Each path below is one point turned by a fixed rotation once a step. After each direction that follows a path, write how fast that rotation turns it, in degrees each step (0 if it stays still).
Each turn is a multiple of 5 degrees from 10 to 175, or 0.
Each row of a path follows its step; steps can be skipped.
Rotation 1:
step 2: [ 10.0  52.0 -26.5  16.0  -7.9  -6.4 -20.1 -11.8  13.8 -30.5 -44.1 -31.4
   1.9  27.5   8.8  14.1 -11.0  -6.8   3.4  17.5  -9.2 -11.9  28.3 -43.5
   3.5 -33.3  59.5 -40.0 -12.0   7.2  -7.2   9.8 -14.9]
step 3: [ -4.3  22.6   7.1  46.1  -9.1 -24.6 -49.9  11.2  -5.0 -20.5 -44.7 -39.8
 -20.5   3.9 -10.5   9.0 -33.6  -0.4   5.7  58.4 -21.2  -2.2   2.3  29.9
 -28.1 -24.0  -0.8 -11.9  30.1  -2.3 -23.3 -19.9  10.7]
step 4: [-30.5   4.5  54.1  42.7   5.2 -57.0  19.3  -0.4  -9.0   1.4  -9.5 -21.1
 -20.4 -18.8 -17.4 -21.1 -25.9 -12.0 -12.8  14.8 -25.3   4.2  23.3   5.8
 -11.1 -31.1 -14.5  -9.9  -8.1 -42.5  -4.2   2.1 -57.3]
step 5: [ -2.3 -17.7 -14.2  17.4  -0.2 -36.7  36.1  -4.3  -2.9  35.7 -26.9 -19.1
  14.8  22.4  11.8 -12.3  20.4 -27.5   3.3  58.9  24.6   8.5  24.0 -55.8
 -15.5  -0.4 -25.2 -31.1   5.6 -31.2  -6.8   8.5 -36.6]
step 6: [-20.2  -4.7  -6.9 -10.9  23.9  -3.1  11.2  16.4  -3.3   5.8 -16.5 -10.9
  -6.5 -14.9 -23.9  29.2  45.0 -13.0  13.5  25.4  16.3 -29.5  -3.2  -7.8
 -23.0  22.7 -28.2 -52.4  42.4 -15.4 -59.3 -48.8 -12.0]
step 7: [-29.2  37.1   4.7  -4.9  25.9 -29.2  -3.9   5.0  55.1  21.1  23.8   6.2
 -39.8   5.0 -34.4   0.3  29.6 -41.3   8.4  -8.7   0.1 -17.9  31.9   0.4
  27.2  15.8  -9.3 -20.7 -21.5  12.0 -33.7 -33.9 -24.4]
step 10: [  3.7  37.6   1.0 -14.8 -14.2  15.5  32.5  15.0  33.6  46.2 -19.8 -45.4
 -16.5  34.3  -0.9  -4.3   7.5  -5.1 -10.9  -9.7  17.6   1.1   4.5  27.3
 -49.4 -25.2  18.8 -16.9 -50.5  27.8  19.4 -19.7 -11.4]
step 11: [ -9.8 -12.2  21.8   3.0 -12.2   7.2 -35.5  26.4  39.8  25.7 -52.1 -31.3
  31.1  23.7   1.9   0.9  25.7  33.8 -33.2 -21.8 -31.7 -30.5  29.4   6.8
 -48.0 -15.4  -6.2  -8.1  16.0  23.8   5.7   2.0  -5.4]
step 12: [ 11.2 -13.1  36.7  27.5 -13.1 -50.2   3.0 -16.9   2.7   2.7 -30.4 -11.0
  -6.6  -3.4  32.3  38.4  -2.5   7.6 -13.2 -28.4 -18.0 -72.2  37.8 -12.1
 -11.5   0.8  50.4  -8.2  -1.4  13.2 -13.1  -2.2 -15.2]
step 13: [ 34.4  10.1 -33.7  -3.2 -21.7 -63.2  -4.7  -2.9 -10.8 -16.7 -55.4   9.2
  -8.8  18.4  21.5   4.7  -8.1 -14.0  20.6  26.3   2.7 -33.4  44.6  21.0
  -7.3 -23.5   7.8 -11.8 -16.2  -9.0  32.9 -43.5  -9.2]
Directions:
[ -3.9   4.7  -1.1   2.0   2.2   6.5  -0.8  -3.8  18.2  -0.7 -16.6  -7.4
   0.5 -13.7   5.2  -0.6   3.4   9.3  -3.8  -1.1   5.9  24.5  -7.8   8.5
   5.4   1.5  20.2   4.4  -1.4   3.5  -4.4   2.2  -2.3]	45
[ -2.7   2.2   7.9  -3.7 -24.1   3.1  -3.4  -0.7  12.0  -4.0  -3.7  14.4
   5.7   2.4   0.9   5.1 -17.5  15.8   4.6   0.0   4.3 -10.3  -1.0  -2.8
 -11.5 -15.8   6.4  -5.4  -4.8   5.3   0.9   4.2   0.5]	35
[ -2.7   8.2  -1.3  -7.0 -10.3 -11.9  11.5 -10.0  -3.4   3.2  14.9  -7.2
  -9.1 -13.1   3.6  -4.3   7.1  -6.1  -6.9  -4.0  -8.4  -5.9  -7.6  -7.0
  12.0 -15.6   8.5  -2.8 -12.6  10.7  -3.6   2.0  -7.9]	135
[ 16.0   8.0 -15.9  -3.6   9.4  10.1   3.7  -0.8 -15.8  -3.3  -5.0   1.5
  -3.4 -10.3   6.7  11.7  -0.1   3.2  15.5   3.8   6.8   2.2  -0.5  -7.6
 -12.4  -5.3   3.5  -9.8  -8.9   5.4  -4.0 -14.2  -1.1]	100
[ -5.0   6.5  -6.0 -12.6   2.6  14.2   6.4  -1.9  -1.1  -1.6   7.1  -6.8
   0.7  15.1  -8.4  -3.5  16.2  14.2 -13.0   6.7  13.7  -7.4  -7.3  -2.5
  -4.6  -2.1   7.5  -8.7  10.0  -7.7   6.9   1.8  -9.6]	80
[ 10.1   9.3  -8.2   5.6   2.1  -8.6  -4.3  -7.7  12.1 -15.6  -2.9  19.7
   2.3   3.2  -4.0   2.4  15.1   2.0  -3.2  -4.9  -3.1 -12.9   4.9  -1.7
  14.6   6.6   8.9  -4.2   4.7   0.3  -6.0 -10.1  10.9]	65
Rotation 2:
step 0: [ -6.9  -1.5   8.8 -11.8 -11.8 -24.8   7.2  54.0 -15.3  -7.6  26.6  -4.1
  34.9  53.0  21.3 -17.6  15.1  10.3  18.5 -25.2 -17.3 -25.1  19.8  34.8
  21.4 -18.0  10.4  24.8  14.4   9.2  -0.7  17.1  25.8]
step 1: [-27.6  17.6   6.4 -14.1 -11.2   5.0  12.6  -9.4  -9.4 -15.6  34.1 -30.4
   2.5  34.8   5.2 -48.1  -4.0   2.1  -1.9  27.4  25.7 -17.1  70.2  11.7
  31.1   8.3  -8.6 -12.1  21.7 -13.5  -7.5  -5.0  -6.1]
step 2: [-41.6   8.6 -19.8  24.7 -14.2 -15.0  31.6   6.7   0.3 -19.5  16.8  13.9
 -18.0  -1.5  -9.6  -3.6  41.9  26.8  59.0  27.4  24.2 -12.1  13.0   7.5
  31.9 -16.3   2.1 -28.1   4.0  -2.0 -24.5  28.0  -5.2]
step 6: [ 34.5   1.0 -12.6 -22.8 -42.9   0.0  -5.0  28.5   0.2 -31.9  16.4  -4.9
  15.6  29.0  14.4   9.2 -15.0  16.9  16.6  -4.7  46.8 -29.7  23.3   6.4
  -0.7  46.6  18.9  13.1  28.9   3.4   6.9  27.7  30.7]
step 7: [-23.0   3.8  31.8   9.0 -50.8 -10.5   5.4   8.9 -21.3   2.5 -27.0 -14.9
  13.9  22.8  29.7  22.5   0.7  19.4  18.6   2.1  18.8   8.6  65.6 -13.3
  24.1  20.3 -18.4 -32.2  -9.4 -13.4  -6.8  23.3  -0.6]
step 8: [-31.3 -18.6  45.5   9.1 -15.1  18.1  14.2  19.4 -25.6  -8.7 -33.5  -9.5
   9.3  27.4  -7.6 -12.0   3.1  -4.9  51.6  11.9  16.8 -59.5 -14.1  13.4
  21.8 -10.3  19.0 -13.3   2.0   4.9  -7.3  31.0 -11.7]
step 9: [-16.5   1.4 -19.9 -19.5   9.9   5.7   4.1   0.5 -14.4   6.4   2.3 -47.2
 -11.3  55.0  14.1   0.2  22.6 -33.9  30.3  10.4  33.3 -20.9  -3.1  -8.9
  14.9  45.5   2.7   7.6  -8.1  29.5 -44.6   8.6   4.7]
step 11: [ -3.2  -2.6  14.6  -1.0  -6.4  -8.7 -19.7  31.0   4.3 -42.7  41.2 -19.7
  46.9  14.9  22.1 -20.9  23.5  -2.4  15.9  -7.7   1.0 -36.4  21.4   7.3
  40.3 -24.9  38.4  13.6  -0.1  32.9  -1.7 -19.1  -4.2]
step 12: [  2.4  34.1  -7.3   4.0 -18.7  -3.1  13.7  -7.5  10.4  -7.5  39.5 -39.0
  10.3  21.0  18.2 -16.3  13.8   4.5  22.8  10.2  29.0   5.7  40.6  19.2
  19.1   7.8  31.8   6.8  26.1 -50.6 -32.6   2.7  25.9]
step 14: [-18.0  -2.7  -6.5 -35.6  -0.7  12.7   6.4  -2.6   2.9 -38.8 -22.1   3.8
  33.9  28.2   0.8  12.0   0.3  25.9  48.2   8.4  62.7 -20.1  -3.0  -1.1
  18.7 -11.7  -2.5  -1.2  22.2  -0.3 -16.3 -24.6 -36.7]
Directions:
[  5.0  -0.6   3.0  -7.6  -0.4   3.7 -11.1 -10.5   6.3 -20.6   6.7   4.4
   1.0   7.9  -3.9 -17.0  -6.0  -8.6 -10.6  -3.9  12.4 -14.4  -6.7  -8.0
   4.5  13.6  -3.1  -7.4  -2.9   5.2   8.0  -6.7  -3.6]	140
[  0.1   0.6   3.1 -14.2   8.9  11.4  -7.6   7.3 -12.2  -6.1   8.0   5.7
   6.7   3.5  10.4   3.0  -6.6  -4.8  10.0   5.1   2.7  -1.3  -5.5   5.0
 -14.6   1.5   3.7  21.7  17.1   6.8  -5.7  -7.0   1.4]	130
[  8.1  -1.3   1.5  -3.7   7.1   3.1  -6.9  -8.4   6.9   7.0  -3.3  13.4
 -12.5 -10.2  -4.5  -4.6  -9.5  -4.0 -10.4   3.6 -16.1   9.0  -8.6 -20.4
  -9.5 -12.4  -6.1   9.5  -2.8  -4.3   3.8  -0.9   7.0]	0
[  3.0  -4.4  -1.9   3.2   8.3 -16.0   6.5   7.6   3.8   0.0   6.7   2.8
 -12.5  -6.8   3.3 -10.5  14.4   3.5   1.0  -6.0  15.5  -6.2   7.1  -3.7
 -11.4  -9.3  -3.3   2.4   6.6 -11.2  -2.1 -21.5  -6.4]	35
[-17.5 -12.5   8.8  18.8   5.7  -1.4  -3.1 -10.9  -4.1   1.3   9.2   3.0
  -3.6   4.0  -4.1   6.4  -7.2  -0.1 -10.9  -2.6  -1.8   9.7  14.2  -6.2
  -5.8  13.8   1.4  -5.1  17.7   3.0  -4.6  -2.4   1.0]	125
[  4.7 -12.1 -16.6  -2.2  17.1  -4.9   3.5  -6.2   4.1   9.3  -7.4  -9.6
   8.8  13.1  -3.1   9.1   3.9  -9.0  -7.5 -14.9  -0.2  -1.8  -8.1  -3.4
  -2.9  -7.8   7.1   0.8   0.9  17.9   0.0  -3.3  -7.4]	65
Rotation 3:
step 0: [ 26.5  -9.0 -49.0  11.2  -4.5  41.0   8.5   3.1  27.6   0.5  28.3   2.0
 -43.3  15.6  31.2  20.1  45.1 -13.1  15.6  21.2   7.3   4.6 -31.6  -8.5
  28.3  18.0  -4.9 -23.3  24.3  19.5  24.4  28.5 -12.7]
step 1: [-38.2 -13.2 -51.6 -29.8  16.3  12.0  20.0 -14.9  17.9  -7.2  61.5  -8.3
  12.5  10.0 -26.7  21.6 -30.3 -16.9 -21.1 -19.3  38.4  -8.9   6.6 -31.3
  39.8  -6.3  -8.1   0.4   6.3   8.3   3.3 -10.3   4.3]
step 3: [-27.3 -25.4  23.4 -72.0 -22.8 -32.7  14.9 -24.3  16.3   8.1 -11.4  39.3
  20.1 -16.4  17.2 -11.2  11.2  15.4  28.2  -7.2   1.9  25.1  14.2 -24.5
 -30.4  20.4  -8.8  11.4   5.2  30.9  -3.4 -20.6  -5.8]
step 4: [ 23.0   7.4  -2.5 -28.5 -16.4 -26.3   5.1  -3.8  -9.6  21.0  -1.4   3.3
 -23.2   1.0  19.0  10.2  44.8  30.1  50.6  20.4   8.9 -36.4 -32.9   8.6
 -11.8 -20.3  -3.6  -0.5  31.1  -3.9   8.2   1.1  67.2]
step 6: [ -5.0  -7.4 -36.4  21.8 -11.8  17.5  -9.1  16.2  19.6  21.1  10.0   9.3
 -34.6  28.7  40.9 -10.0 -53.9  31.6   5.9  -5.5 -17.6 -36.7   9.7   7.6
  35.8 -22.6  22.7  33.5   2.5 -14.7 -34.4 -23.6  -5.1]
step 7: [ 24.9 -18.9  -2.8 -19.6  -7.2  11.3  14.8  18.0  38.0  25.9  45.2  14.2
 -11.3   1.9  39.2 -10.9 -20.6 -19.1  22.5  13.9 -22.8  40.4  13.1   2.7
  20.5  55.2  -9.2   3.9  -1.0  23.9  -7.4  23.1 -41.2]
step 9: [  1.2  32.3 -32.6 -17.5  -7.9  -7.8  15.2 -13.4  12.9 -15.2  38.7 -42.3
   0.7 -19.8 -44.0   2.9   9.4  33.8  40.8 -12.9  24.6  42.1 -37.5 -26.8
  -8.7 -18.2   4.5 -21.4  13.1   7.6  -8.6   9.5 -22.7]
step 11: [ 48.3  19.9 -17.9 -36.4 -34.3   0.3   0.9  -9.7  32.3   1.6   8.0  63.8
 -40.1  -0.4  10.3  -2.5  10.1 -15.5  12.6  -4.8  23.0  -8.3   3.5  13.7
 -13.3  11.5  -9.1  -9.1  22.5  18.1 -44.3 -17.4  34.6]
step 12: [-31.3 -21.7 -18.4 -37.2 -11.0 -10.2  -4.0  56.6  -4.3  19.9  21.0  14.6
 -10.3  17.7  23.1  34.3  21.7   8.4  -9.3  37.8  21.1  -9.3  20.8  16.7
  17.0   4.3 -24.9  -2.5 -13.7  39.2  21.3 -18.1  40.2]
step 14: [-15.4 -21.9 -10.1 -12.9 -17.7 -24.1  23.0  -4.8  16.3  31.5  27.2 -24.8
  26.0  -5.4  66.9   5.4  -4.2  44.2  15.0 -14.1 -17.2  10.4  17.9   3.1
   5.2  -6.1   2.8   9.0   1.4 -30.6  -5.2  36.6 -53.6]
Directions:
[ -4.4   2.3  -2.6 -14.4   4.3 -16.4   1.1   3.4   1.4   7.4   9.9   2.3
  14.0  -5.9  -9.3  -0.6  -9.9 -14.8  -2.3  -1.9   2.0  -3.0  12.7  -2.0
  -9.8  -2.4 -13.9  -7.3   6.3   5.4  -3.1  -2.5 -20.4]	170
[  2.8   4.0 -11.2  14.6   1.6  -5.4   9.6  15.0  27.7  -0.9  -7.1  10.4
  -1.8  -2.8   2.1   3.7  -1.8 -14.4  -0.7  -5.7   1.5  -7.4  -0.3  -2.3
  -1.5 -11.0   5.9   1.2  -7.6   6.2  10.1  -2.3   5.5]	65
[  0.1  -2.7  14.2   8.5  -2.4  -3.8  16.2  -0.8  -4.6   5.8  -4.0   9.2
  -8.6   2.2 -11.2  16.5  -7.3  13.3   1.7  -5.7  -3.0   3.6   8.2   0.3
  10.6  -5.8  14.5 -13.1   4.3   2.2  -1.8  -8.8 -13.8]	95
[  0.9   0.3 -17.7   7.1  -2.4  19.6  -1.1  -3.8 -14.9  -6.6   9.1  10.3
  -6.0  -9.6   2.9   2.4   6.2  -7.9  10.2 -12.3   0.2 -12.9  11.9   5.7
  -2.6  -1.1  -2.8  -6.5   2.7 -10.0   2.9 -10.4  -4.5]	70
[ -4.8  -2.2  12.0   1.4  -5.2  -3.5 -13.2  -2.0  14.3  -8.6  11.3   8.4
  -3.5 -15.1   3.2 -16.5  -4.4   3.9  -9.3  -9.8  -3.3  -1.2  12.8   7.8
  12.3  -1.0   4.2  -5.7  -4.0  -3.8 -15.2   5.4   5.3]	85
